One turning vector, and how many ticks it has turned:
The counts run from 0 to 466.
[155 107  91 182 122 106 132 129 133 151 178 113  82 123 153 141  83 116
 100 123 120 164 152 133 125  96  91 126 100 150 129 122 144  89 164 155
  94 102 136 128 165]
282
[167 128  60 158 156 136 110 135 128 119 144  85  80 133 110 134 123 110
 103 128 130 143 118 148 146  87 115 152 129  93 122 109 188 126 171 142
  95 134 159 114 149]
17
[136 131  53 139 121 109 123 131 151  99 184 111 104 130 144 180 129 130
 101 130 128 126 151 172 118  93 126 153 139 137 173 138 170 129 181 121
 122 121 160 130 138]
326
[125 154  93 114  96  98 136 139 159 109 152 106  94 158 128 143 145 150
 148 101 107 173 113 145  83  55 130 147 105 152 126 102 172 109 120 150
 104 124 176 115 125]
138
[157 129  58 137 134 168  91 131 129 118 146  90  90 149 114 158 146  92
 112 113 126 120 111 119 108 112 113 147 126 114 145 104 180 124 173 144
 124 138 176 125 156]
426
[140 118  60 146 124 118 118 134 141  99 206 120 105 121 144 183 150 135
 102 119 147 128 157 156 120  87 115 152 146 147 154 130 170 137 179 129
 119 116 150 127 138]
325
[145 103  77 167 151 140 111 142 150 118 133 106  93 154 112 148 126 121
  98 112 113 126 109 116 109  81 111 171 108 106 131  95 183 114 170 144
 107 155 172 120 170]
222
[156 103  78 135 129 134 114 144 103 103 167 104  95 122 127 165 116  66
  98  92 128 112 136 156 144  80 135 142 125 138 152 147 165 124 186 124
 124 106 151 109 151]
456
[153 154  90 140 150 118 114 162 137 137 161  93  88 124 122 140  89 104
 118 127  92 141 113 160 115 121 101 133 105 162 155 104 169  84 151 132
 100  88 176 131 134]
208
[125 134 109 137 145 147 136 162 149 123 143  85 126 163 123 154 135  67
 130 124 114 134 135 132 119  77 113 134 139 144 106 136 181 127 135 165
 111 107 201  93 178]
437
[127 112 126 131  92  86 130 149 137 148 157  90  99 142  94 160 142 127
 145  92 136 171 125 142 105  68 119 163  65 124 125 118 139 128 124 159
 112 102 157  93 168]
376
[138 154  65 132 154 137 111 158 131 127 143  91  97 138 117 125 115 110
 121 129  83 164 122 166 104  88 110 140 113 162 144  82 181  94 159 157
  94 116 145 123 128]
415
[121 118  76 149 103 115 116 128 155 134 155  78 102 152 124 160 143 131
 108 174 146 158 156 136  97  91 103 147 112  92 126 109 143 132 157 154
 115 122 179  75 147]
94
[149 103  92 151 127 115 110 139 123 108 138 140 106 128 133 154 119  99
 112 119 106 132 131 132 140  47 145 157 113 116 128 126 160  84 179 119
  89 147 173  78 163]
459
[134 152  74 119 103 128 125 142 167 123 113 118 107 141 140 178 130 117
 124 136 101 154 149 157 104  65 143 136 138 112 175 140 148 120 153 141
  97 129 197 101 159]
125
[144 113  63 147 121 114 116 139 150 104 207 125 111 120 131 181 161 148
  96 104 129 131 159 137 117  85 109 160 135 151 141 113 170 139 166 129
 119 120 145 121 153]
324
[138 111  73 166 112 111 116 122 154 134 161  88 123 155 128 158 145 139
 118 171 146 155 152 135 107  95 108 148 104  92 117 108 136 119 176 151
 116 143 175  92 162]
93
[139 124  90 164 121 111 135 155 139 125 164  87 152 137 113 174 134 123
 113 143 134 167 144 166 129 109  92 135 138 157 151 158 167 122 149 148
 133  75 170  98 176]
100
[138 146  84 111 101 117 127 121 138 140 176  85  86 157 139 168 150 120
 157  86 146 144 125 144 100  81 128 130 121 167 137 134 166 142 116 169
 105  98 160 138 138]
141
[131 137  56 142 117  99 126 135 163  99 162 118 111 134 148 179 128 130
 121 129 119 133 143 177 117  84 141 155 136 131 175 141 161 112 179 112
 114 133 177 128 145]
327
[138 153  75 129 126 121  94 159 139 167 117  92 105 137 113 155 153 119
 112 115  98 150  97 145 129  98 103 147 133 129 152 123 170 101 122 140
 120  97 187  71 150]
202
[141 133  91 150 110  60 141 120 139 130 155  82 117 131  94 183 125 130
 112 145 137 153 145 160 126 114  95 132 113 132 138 149 166 118 121 141
 122  83 186  83 161]
303
[118 118 104 120 117 115 117 125 131 138 161 132  85 119 120 163 154 132
 117 117 103 180 133 163 140  84 124 161  89 139 176  86 142  73 147 151
  83 120 143  85 146]
387
[149 126  83 135 126 111 141 153 145 131 172  96 163 168 143 157 114  80
 102 143 124 167 136 153 130 120  93 134 138 159 128 117 158 142 157 137
 109  96 177  86 174]
307
[168 139  75 117 130 120 132 141 181 126 165  99 120 140 116 179 137 103
  91 132 135 172 145 139 119  62 134 125 118 122 120  93 128 142 150 152
 120 120 156 154 177]
318
[155 127  73 133  89 121 137  91 138 126 187 143 105 144 132 170 149 105
  94  97 141 152 143 111 131 117  88 138  95 140 130  85 148 106 145 145
 130 117 158 113 178]
86
[149 110  99 139 104  85 133 148 137 120 174 124  79 120 126 154 100 113
  87  70 125 147 109 150 150  55 115 161 126 137 130 128 171 135 125 116
 122 100 147 102 149]
43
[132 136  88 108 123 139  96 135 137 135 163  91 101 118  98 187 150  87
 111 138 128 156 153 161 124  97 142 110 100 146 171 112 122  81 154 158
 123  97 160 131 158]
391
[144 140 104 117  90  92 155 115 155 131 162 115  84 154 135 171 119 139
 149  89 136 151 125 144  96  62 133 125  96 154 153 126 158 121 131 163
 105 105 155 148 162]
346
[145 131  94 116 134  91 145 124 158 111 156 103  96 135 122 187 109 140
  79 158 138 169 125 164 118  92 131 121 104 155 167  88 151 120 148 158
  94 109 153 142 156]
315
[161 132  82 120  86 105 116 131 132 131 151  90 103 163 119 166 115 104
 143  65 126 154 101 150 118 102 129 145 117 145 158 140 157 123 138 147
 102 121 172 161 168]
144
[143 130 120 138 136 143 126 153 143 114 187 128 106 150 145 146 145  82
 117 106 125 138 101 128 147  91  95 151 138 139 103 104 191 103 129 134
 114 119 202  85 163]
235
[146 121  66 155  83  99 108 143 141 153 131  99 111 161 144 127 107 116
  94 102 116 194  93 154 135  88  87 146 133 123 141 133 150 104 125 139
 117 110 160  85 154]
72
[137 134  94 120 132 138 104 168 146 185 145  88  97 146 138 165 148 107
 115 114 113 146 112 123 112  96  87 149 129 138 151 122 157 135 119 164
 111  85 169  84 160]
408
[151 141  67 138 109  77 125 116 127 141 170  84  89 151 159 155 118  98
 127 130 154 126 115 150 123  78 125  93 106 148 128 152 139 109 149 141
 125  82 170 106 143]
272
[167 130 103 113 136 118 114 141 129 121 158  81  81 133  95 151 141  86
 120 110 136 151 118 138 132  37 148 139 108 116  91 101 150 135 132 152
 102 119 156 116 151]
449
[176 104 110 131 106 111 125 150 115 126 173 109  88 122 111 158 131  98
  94  89 128 140 128 113 132  52 119 144 112 128 101 127 161 157 137 139
 117  90 148  94 174]
247
[156 108  71 139  97 116 108 137 119 158 150  98  87 153 155 138 104  98
  83 117 132 169 109 125 123 104  79 148 125 129 125 125 147 135 136 152
 104 100 147  73 148]
278
[134 136 103 146 114 136 108 173 170 107 185 104 115 155 143 139 125 127
 140 119 107 165 129 141  93  82 120 136 136 169 121 115 158  92 160 142
 107 116 186 153 149]
134
[125  99 113 140 100 125 121 129 135 135 177 118  60 129 127 160 109 114
 139  89 112 150 178 124 105  95 118 167 103 138 147 119 156 102 150 160
  66 141 159 115 149]
151
[129 105 105 137 127 115 107 124 142 137 145 146  88 123 137 174 149 129
  85 122 116 147 141 107 145  42 131 121 130 144 132 128 139  77 123 162
 104 123 157  86 171]
258
[153 132  70 167 126 117 134 130 128 128 151  93  97 134 132 127  84 112
 101 153 119 177 154 153 130  83 113 109 112 149 133 121 150  82 166 167
 103  97 129 125 152]
284
[162 143  73 102 107  92 120 149 171 124 156 101 117 145 104 179 129 100
  83 106 110 167 130 147 119  96 130 153 113 132 144  83 141 145 143 126
 125 128 168 142 153]
114
[151 116 129 136 142  88 129 129 115  98 178 115  80 129 114 158 116 132
 112 132 135 134  87 147 134  82 136 128  96 158 130 110 183  88 138 132
  88 114 193 123 158]
239
